Each row is where one point has got to under a steady rotation. How many steps took it there?
The counts run from 0 to 185.
[ 13  23  16  33 -17  35   0 -12  -1  11  -3 -36  11  -2  36  58 -16  15
   0 -15  16   7  -3   9   8   6 -10  16 -20   7  16  18  18  -1  18  34
   7   4  -2   8   7 -11  26   9 -19  23   1] : 156
[ -5  -4   3  33  -8   3 -32 -12  33   0  -1 -24 -14 -13  22  38 -13  19
   6 -13  23   8 -10  15  32 -15 -11   3  -1   0 -12 -25  25   6  19  -4
  17  22   1 -18  18 -40  19 -16 -16  17  11] : 60
[-23  -9  12  22 -11  30   5 -18  19  -4  26 -10 -12 -15   9  37  -7   6
 -14  -6  12  17  11  12  -6 -14   2   0 -16  -7 -33 -39  10  10   0  22
  27  40  -2 -16   0 -36   5  13 -13 -24  21] : 174
[ -7  10  -2   8   0  61 -20 -21   8  15  21   0  11   8  11  22 -29  -6
 -13  -5  26   6  23   2   5  11  19  26 -18  15   6  13  37 -14   9  42
   8   9  12  -1  -4  -2  23  -6  -8  26 -13] : 133
[-24  -2  -7  -5 -19  25 -10  -9  15  -3  41   3  -8  19   7  43 -19   5
 -20   3  36  26   6  23  -4  13 -21  26 -32  15 -13 -17   5  16   9  32
   5  22  -9  -5 -29  -6  10   2  -4   9 -42] : 19
[-15   8 -26  18  12  45  -3 -30  14   0  -4 -19 -26 -17 -13  34 -31  18
  25  -9  33   5  12   9  30  -2 -16  22   6   5   1   7   8 -13   1  27
  15 -13  -5 -24  12 -11  33 -19 -23   8  12] : 37
[-12  -4  20  33 -15  38   3 -32  14 -15  14 -23   2 -13  30  34  -5  -1
  -4  -8  14 -14  -4 -11  42   3  -8 -12  22   6  15 -11  22  12 -20   1
  12  20   4 -25  14 -14  19  27 -25  -3   4] : 168
[-15   7  18  36 -16  19   0 -34   8  -6   8 -26  19 -30  27  50  -7  20
 -10 -14  12 -25   1  -5  36 -11 -10 -26  -9   9  21   9   6   5  11 -10
  10  26   8 -17  11 -21  12   4 -27  23  19] : 56
[ 34 -18  10 -12  -5  37 -34 -29   0  -8  21   9 -18   6  28  15  -2   2
 -17  -8  17  -8 -17  38   3   1  -6   0 -35  19 -30 -21   4  -9  -5  22
  17   8   6  -8  -9  -9   0 -21 -22   5 -39] : 117
[  3  -9   8   7   6  50 -30 -12   0  -4  20  16   0  10  15  12 -29  10
  -5 -25  39 -11   7  28  28  14   2   1 -44  15   8 -12  29  -9 -11   3
  18 -10   8 -23  13 -10  23 -22 -22   9 -22] : 125
[ -4   5  -7   5 -10  13  -1 -29  -3 -10   6 -38 -16 -12   4  23   7  -2
  18 -15   9  20  16  28  -1  -3   1   8 -16  -2 -22 -52  16  16  -4  15
  33  25 -13 -13  15 -27  15  -7 -43 -13 -26] : 182
[-16   7  16  33 -17  17  -1 -15  27 -13  -4 -32   8   3  25  42 -21  19
   1 -12  13 -16  -2 -21  31  -6 -32 -15  -6   8  20   5   3  31  10 -21
   7  29   9 -24  10 -19  25   4 -17  20   9] : 57
[ -7  17  24  18  -5  42 -32 -48   8  -1  -2  10   2  11  12   7 -20  17
  12  -1 -14 -38   5  11 -21  14  -1 -11 -35  27  -4   4   6  -6 -24  -7
  30   6  16 -10  25 -27   0 -15 -10   3  17] : 101
[ 10   8  16   9  -6  67  23 -48 -16   4   8 -11  10 -19  -4  27  -9  -2
  -5 -12  10 -25  12   4  23   2   2  -3 -19   4  11  22  -4 -16  -4  40
  13   4  18 -11 -14   6  32   3 -19   4   8] : 144
[ 12  -8  11  18  -5  32   3 -23  12   6  20  -6 -22  -9  -2  47 -25  23
  12  -1  17   7  -1   6   3  -2 -40  23 -21  -3 -22 -13 -26  13  -5  30
  13 -15  10 -25 -11 -15  47  13   1  -2  17] : 150
[  4  -7   5  25 -17  -1   0 -34  10 -12   8 -15  -7 -34  36  36   2  -3
  -5  -9  16 -22 -21  17  21 -24 -34  -4 -24   9 -11  -7  -5  -2  22  42
   8  28  -4 -13  -9 -24  21 -10 -24  11  20] : 52
[  0  18   8  27   8  31  -7 -57  -2   7  -3  31  17   2  15   8  11  11
  -9   6 -12 -41 -19  25  -8   7  -6 -12 -20  31  -6  24  -1  -6   1   9
  18  51   9  -4 -18 -34   4 -16  -4  18   1] : 98
[ 30 -10  15 -17 -12  34 -27 -21  10 -15  16  -7 -26  31  17  15 -12   9
  -6 -10   5 -11 -12  30  -9   1 -20   0 -48  25 -26 -27  -3   9  -4   7
  26   6   9  -6  -8  -8   3 -21 -16   0 -45] : 116
[ -4   0  21  31 -14  37  26 -12  23 -10  14 -25 -20   8   7  22  -6  22
  -5 -23   6  -4  -1  13  22 -15 -17 -21  -4   6  -2 -23  12  31 -10 -18
  35  35  -1 -19  18 -20  18  19 -25 -28   6] : 170
[ 31   9   8  -5  -5  57 -21 -31  -2   4   2 -33   1  19  15  30 -11  17
 -14 -13 -12  -9  -6  19   9   8  10 -10 -30  28  -4   7   6 -13  -7 -19
  25  17  18   7   2  -6 -15  -6 -21   9 -47] : 113
[-37  12  10  15 -15  37  18 -25  12  -2  17 -38   8   3   6  50 -12   3
  -4   2   2  25  25 -26  -3   1   9  -5  -3   2  -4 -18   2  22   2  -8
  23  52  10 -17  -9 -14  -4  26 -12  -4 -11] : 177
[-25   8  -6  15  -6  53  34 -42   6  -2  26   8   4  -9 -24  17 -15   5
 -20  -7  16 -21  28   8  15 -15  -6 -11 -24  14  12  15  -6  -5   5  35
  17  34   3  -1 -10  -1  23  -2 -18  -5  10] : 32
[-17  16  -7  21   5  47   6 -28  14  -5   3 -22 -17  -3 -16  28 -32  18
  17 -24  24  -9  28  16  22 -10 -12  13 -28   8   6   0   8 -11   4  32
  27  -5  -5 -10  19 -13  22 -15 -28  -3  22] : 36
[-11   1  10  -2 -16  28 -19 -30  27 -20  -4 -47  -8   7  30  10  -7 -23
  22   2  -5  -1  20 -22  -1  -3 -14   7   1   6  -8 -33  27  28   9  -2
  15  31  11 -29  17 -24  18  -7 -22   5 -20] : 69
[ -9  21  12  21 -11  32  -5 -24  17  -9  -3 -38  10   3  35  21  -2 -10
  -2 -12  -4   0  13  -5  -3 -10  14  -3 -20   7  -1 -17  43   5  29  14
  13  58   9  -2  18 -25   0 -13 -27  10  -7] : 67
[-20   4   3  -6 -14  14  24 -47  -8 -11  23 -19  -5  -8  -6  20  15  -4
   1   7   0   7  19  14 -10  -1 -12  -6  -9  11 -22 -35 -11  30   9   8
  21  52 -14 -16 -31 -16  15   7 -28  -7 -39] : 185
[ 17  -2   1  28   1  36   1 -18   6   6   0  -2 -20  -3  10  42 -26  17
  19 -16  34   1 -12   9  25   7 -39  23  -8   0  -7   5  -4   3  -4  29
  13 -15   0 -32  -7 -11  43  -4  -8   8  16] : 149
[-15   1  34  22 -25  21   3 -40   4  -9  25 -28  10 -33  18  46  -4  18
 -15 -12  -4 -27  13  -6  21 -25 -17 -33 -27   3   8  -3  -8   4  14   0
  13  33  14  -6  13 -21   8   6 -19   9  25] : 55
[-13  -9 -11  -1 -11  43 -10 -17  13  -6  24 -20 -13  19  -3  48 -29  28
  -4  -9  27  19   5  13  31  19 -13   6 -15  16   4 -20 -10  14 -18 -19
  16  -6  -2 -21 -10  -4  13   9  -9  -6 -48] : 15
[ -1  12   9  24   5  46 -40 -55   6   0 -10   1   5  -6  14  12 -17  18
  13  -4   0 -32 -12  13   7  18   8  -3 -12  22  -5   3   8 -20 -25 -15
  29   1  15 -20  23 -29   6 -12 -13  12  10] : 102
[-13   6  11  17  -3  46  -8 -22   3 -11   8  17  17  14  34  42 -17  -2
 -22 -25  36  -6 -21  29  12  19   7  -2 -33  15   4   7  -1 -10  -5  19
  11  22   5 -17 -30 -11 -14   7 -10 -13  -9] : 10
[-21   7   0  -1 -23  37 -11 -33  -6  -6  41  -5   5 -11  11  36  -8  -6
 -19   1  21   4  26  25   9   5  10   8 -26  18   8  -3  14 -16   2  49
   9  18  -6   6 -10  -2   4  -1 -23  17 -35] : 21
[ -4   1   7   5  -8  35 -32 -28  30  13  12  12 -10  20  13  35 -25  21
 -14  10 -10   1 -15  15 -43  10  -8   9 -40  17 -36  -7 -20   0   2   5
  20  26  20  -4 -18 -27 -13  -7  14   6  -8] : 108
[ -1  14  22  16 -25  33  25 -19   3  22  25 -25   4   1   8  65 -20  29
 -10  -5   1   6   6  -5  -6  -2 -25   6 -27   4   0  16 -14  19  13  24
   8  22   8   2 -16   0  25  25   5  17   6] : 154
[-28  21  -3  16  -6  44  18 -20  21  -5   7 -10 -12  13 -15  19 -42  13
   9 -10  20 -17  30  -1  -1  -2 -25   9 -28   7  16  10  -2  11   7  19
  23   3   2 -15  13  -1  28 -13 -16 -12  19] : 35
[  7  21   7   8  -8  14 -25 -41   3  -1  -9  -7  -6  20  11  -2  -1   8
  34  18  -2 -16   6   8 -21  24 -32  25 -17  26  -5  -5  19  28  -3 -10
  22   9   4 -16   8 -26  34 -18 -13  32 -32] : 92
[  1   2  10  22 -16  33  16 -20   3  22  18 -12   8 -14  11  65 -14  27
  -5   1  14  12  -8  -7  14   4 -20  18  -2   4   0  15 -21  10  10  30
  -1  11   7  -9 -33  -9  29  25   8  24   4] : 153
[ -6   4  10   9  -6  63  -7 -13   5  12  33  11   5  16  -5  24 -25   7
 -24  -7  18   7  28  13 -12   1  17   9 -41  13  -6   9  30 -13  16  38
  17  21  16   5  -6  -8  15 -17  -4  20 -13] : 132
[ 25   6  -4  -2  -3  76   4 -29   2   5  19 -22 -11   3 -21   6 -16  14
  -1  -4   5   1  30  12  24  -4  10  15  -8  10   6   4  25  -7 -10  25
  24  -2  10   1   9   5  33 -12 -24   9 -36] : 136
[-16  23  22  14  -8  35 -23 -47  19  -3  -3  19   9  23  18  11 -22   6
   9   6  -9 -41  -9  -4 -33  19 -22  -3 -32  30  -3  10  -4  13 -13  -5
  25  17  20 -13   4 -21  14 -10   1   9   7] : 100
